In the data rows, zero lies at 4.5, halfway between 4 and 5.
In each game, the first row plays the second. By how much does the first row win? 10 means about a draw, 20 a big win and 0 a big loss. Wins can go round in a circle. Each row has two weighted sums of its numbers, A and B, taken from their middle values. A row wins by its A times the other's B, less its B times the other's A.
[4 5 9 0 5 3 2 4 4 5]
[6 5 3 4 3 4 4 2 6 5] >> 6
[4 3 4 5 4 5 5 6 3 2]
[4 5 5 7 3 4 5 5 7 4] >> 9
[6 6 6 5 5 3 5 3 5 1]
[8 6 2 3 2 4 6 4 5 5] >> 8
[7 4 3 3 5 1 1 5 5 1]
[7 6 4 1 5 3 6 4 5 5] >> 12
[4 4 4 3 3 4 3 4 6 2]
[7 5 3 4 6 4 5 2 6 4] >> 15
[6 6 4 5 4 3 5 3 5 6]
[9 6 3 3 4 4 4 4 5 6] >> 9
[2 5 6 5 6 2 6 7 3 6]
[5 3 5 1 2 4 1 5 5 4] >> 11
[6 4 3 4 5 4 3 4 4 4]
[3 4 7 5 4 6 6 6 4 7] >> 10
[7 7 3 4 6 4 6 4 6 4]
[3 1 2 8 6 3 6 6 2 4] >> 9
[7 5 6 3 4 2 3 4 5 5]
[8 4 6 6 4 6 4 4 3 3] >> 7
[4 0 6 3 5 4 2 7 3 4]
[7 5 5 2 4 3 3 6 5 4] >> 9
[5 5 6 7 6 5 7 7 6 4]
[4 7 4 3 7 2 5 6 4 3] >> 11
[2 4 3 2 0 4 4 5 0 4]
[5 0 5 5 5 5 4 7 2 3] >> 11
[7 6 4 4 8 5 6 6 6 5]
[8 6 4 2 3 2 5 2 5 6] >> 14
[7 3 6 5 4 5 3 4 5 5]
[6 7 6 4 3 7 3 4 2 4] >> 12
[6 6 5 4 7 3 5 2 5 6]
[6 7 6 4 7 1 6 6 6 6] >> 11
[2 4 4 7 5 7 4 7 4 3]
[6 5 3 2 2 4 1 5 4 5] >> 8
[4 3 5 5 5 7 8 6 3 6]
[7 4 6 4 2 4 6 2 6 6] >> 11
[8 2 4 3 2 3 3 5 5 4]
[4 6 5 2 4 2 1 4 7 3] >> 11
[6 7 3 3 3 4 3 5 5 4]
[3 0 4 6 5 5 7 5 3 6] >> 11
[3 3 3 7 6 6 5 4 7 3]
[7 5 4 5 5 2 2 4 5 3] >> 13
[4 4 5 8 8 6 5 6 3 4]
[6 8 5 7 4 2 3 3 6 3] >> 10
[3 6 2 6 6 8 8 3 5 5]
[5 7 4 5 4 5 3 1 6 3] >> 17
[5 6 5 1 5 3 3 3 7 1]
[5 5 3 5 4 7 3 2 5 5] >> 13
[5 7 3 4 6 4 3 6 3 4]
[4 3 6 3 3 3 2 6 5 5] >> 8
[6 3 6 4 5 4 3 4 4 4]
[3 3 3 3 6 5 6 5 3 5] >> 10
[3 1 4 4 7 5 3 9 2 5]
[5 6 4 1 6 7 3 3 6 7] >> 14
[4 3 6 5 7 3 4 9 4 5]
[4 6 2 4 7 4 6 4 2 5] >> 16
[5 5 5 4 3 3 2 4 4 2]
[3 4 5 4 3 3 3 4 2 6] >> 9
[5 2 4 5 3 3 1 6 2 3]
[3 1 6 5 1 2 5 5 5 3] >> 10
[4 6 4 1 4 6 5 4 5 5]
[1 4 4 7 4 7 5 3 3 5] >> 11
[5 3 6 4 3 4 4 3 5 4]
[1 3 4 6 7 4 5 6 3 6] >> 11
[4 4 7 3 3 4 4 9 1 7]
[4 6 6 4 6 2 6 4 3 5] >> 4
[3 3 4 5 6 7 5 2 4 4]
[6 4 5 4 3 5 3 5 3 3] >> 11
[2 3 3 7 5 8 7 7 3 6]
[5 5 5 4 3 5 4 3 5 3] >> 10
[1 5 3 5 5 7 5 6 1 4]
[3 4 5 3 2 8 3 2 3 4] >> 8
[6 4 3 4 5 7 6 2 8 6]
[5 5 4 7 1 5 3 6 3 0] >> 12
[5 5 5 3 3 7 4 0 6 5]
[3 4 5 8 5 4 6 4 2 5] >> 13
[5 5 4 4 6 5 3 2 4 4]
[0 2 6 4 3 6 3 7 2 4] >> 10
[5 5 2 6 6 2 7 5 4 7]
[3 2 5 4 6 5 5 5 3 7] >> 9
[6 6 4 4 5 7 3 2 3 4]
[3 8 4 5 6 4 3 7 4 5] >> 12
[5 5 5 6 5 4 4 4 3 6]
[3 6 4 6 7 7 3 3 5 2] >> 8
[5 5 5 5 4 5 2 7 6 5]
[4 4 2 4 6 3 5 5 5 3] >> 18
[2 7 6 6 6 4 5 3 2 6]
[5 6 5 4 2 2 0 6 9 7] >> 18
[2 5 2 5 7 8 5 4 4 4]
[3 5 7 7 9 2 6 5 4 5] >> 12
[4 4 4 5 7 7 7 4 6 4]
[3 3 6 7 3 3 1 5 3 3] >> 9
[4 2 4 4 3 4 3 7 2 4]
[5 5 7 7 3 2 4 5 7 4] >> 4
[2 5 5 5 6 5 6 5 5 4]
[0 0 6 8 7 7 5 4 2 4] >> 10
[2 6 4 5 4 7 3 1 4 2]
[8 6 4 3 4 2 5 4 7 4] >> 10
[7 7 3 3 3 4 6 5 2 5]
[3 7 4 3 5 5 4 2 4 5] >> 9
[5 4 4 4 5 4 4 2 5 5]
[6 5 6 5 4 3 6 3 5 5] >> 13
[5 5 5 2 6 5 6 4 3 6]
[6 4 7 5 4 5 2 5 7 4] >> 10
[7 4 5 4 3 2 4 7 7 4]
[5 5 3 1 4 3 6 7 4 5] >> 14
[6 1 7 5 2 6 1 6 3 3]
[6 8 4 3 7 4 5 4 4 6] >> 8
[5 7 3 2 4 5 5 5 7 6]
[5 2 7 4 5 2 4 5 5 3] >> 8
[8 6 5 2 5 4 5 3 7 5]
[5 4 7 3 3 6 4 4 4 4] >> 12
[7 5 5 5 3 4 2 4 6 4]
[6 4 6 7 5 2 3 5 6 8] >> 10
[7 6 4 7 9 4 5 5 3 5]
[4 5 3 5 8 3 6 7 4 5] >> 6
[3 7 9 2 3 4 5 4 6 7]
[5 5 6 4 2 2 3 4 6 5] >> 8
[8 6 4 2 4 3 5 5 8 7]
[5 5 5 5 4 8 9 3 7 4] >> 11
[4 6 4 6 4 4 4 4 5 3]
[5 5 5 7 5 7 6 2 4 3] >> 10
[4 7 4 4 4 5 5 3 3 7]
[4 5 4 6 6 6 4 4 6 8] >> 9
[8 5 4 1 4 5 5 4 5 3]
[5 6 4 2 6 2 4 6 1 3] >> 8
[5 3 7 4 1 2 2 5 5 3]
[6 4 5 6 2 4 3 5 7 4] >> 8
[3 4 3 5 5 4 4 3 3 4]
[3 5 4 4 5 6 6 4 2 5] >> 10
[3 4 6 7 3 7 4 5 6 5]
[4 7 6 4 3 6 4 3 6 4] >> 9
[3 7 6 5 6 4 4 3 6 4]
[5 3 4 4 8 3 6 4 4 7] >> 9
[4 2 5 6 8 7 5 6 6 4]
[6 7 5 3 6 3 4 3 4 5] >> 11
[6 3 2 4 2 4 4 5 1 3]
[4 7 6 5 6 2 5 5 6 7] >> 10
[5 4 3 6 6 6 7 7 6 3]
[0 3 5 6 6 4 6 4 4 7] >> 10
[7 7 4 4 3 2 3 4 5 4]
[6 7 5 4 6 3 4 6 5 3] >> 11
[6 4 8 4 4 7 7 0 4 4]
[6 7 6 4 3 5 5 4 6 5] >> 15
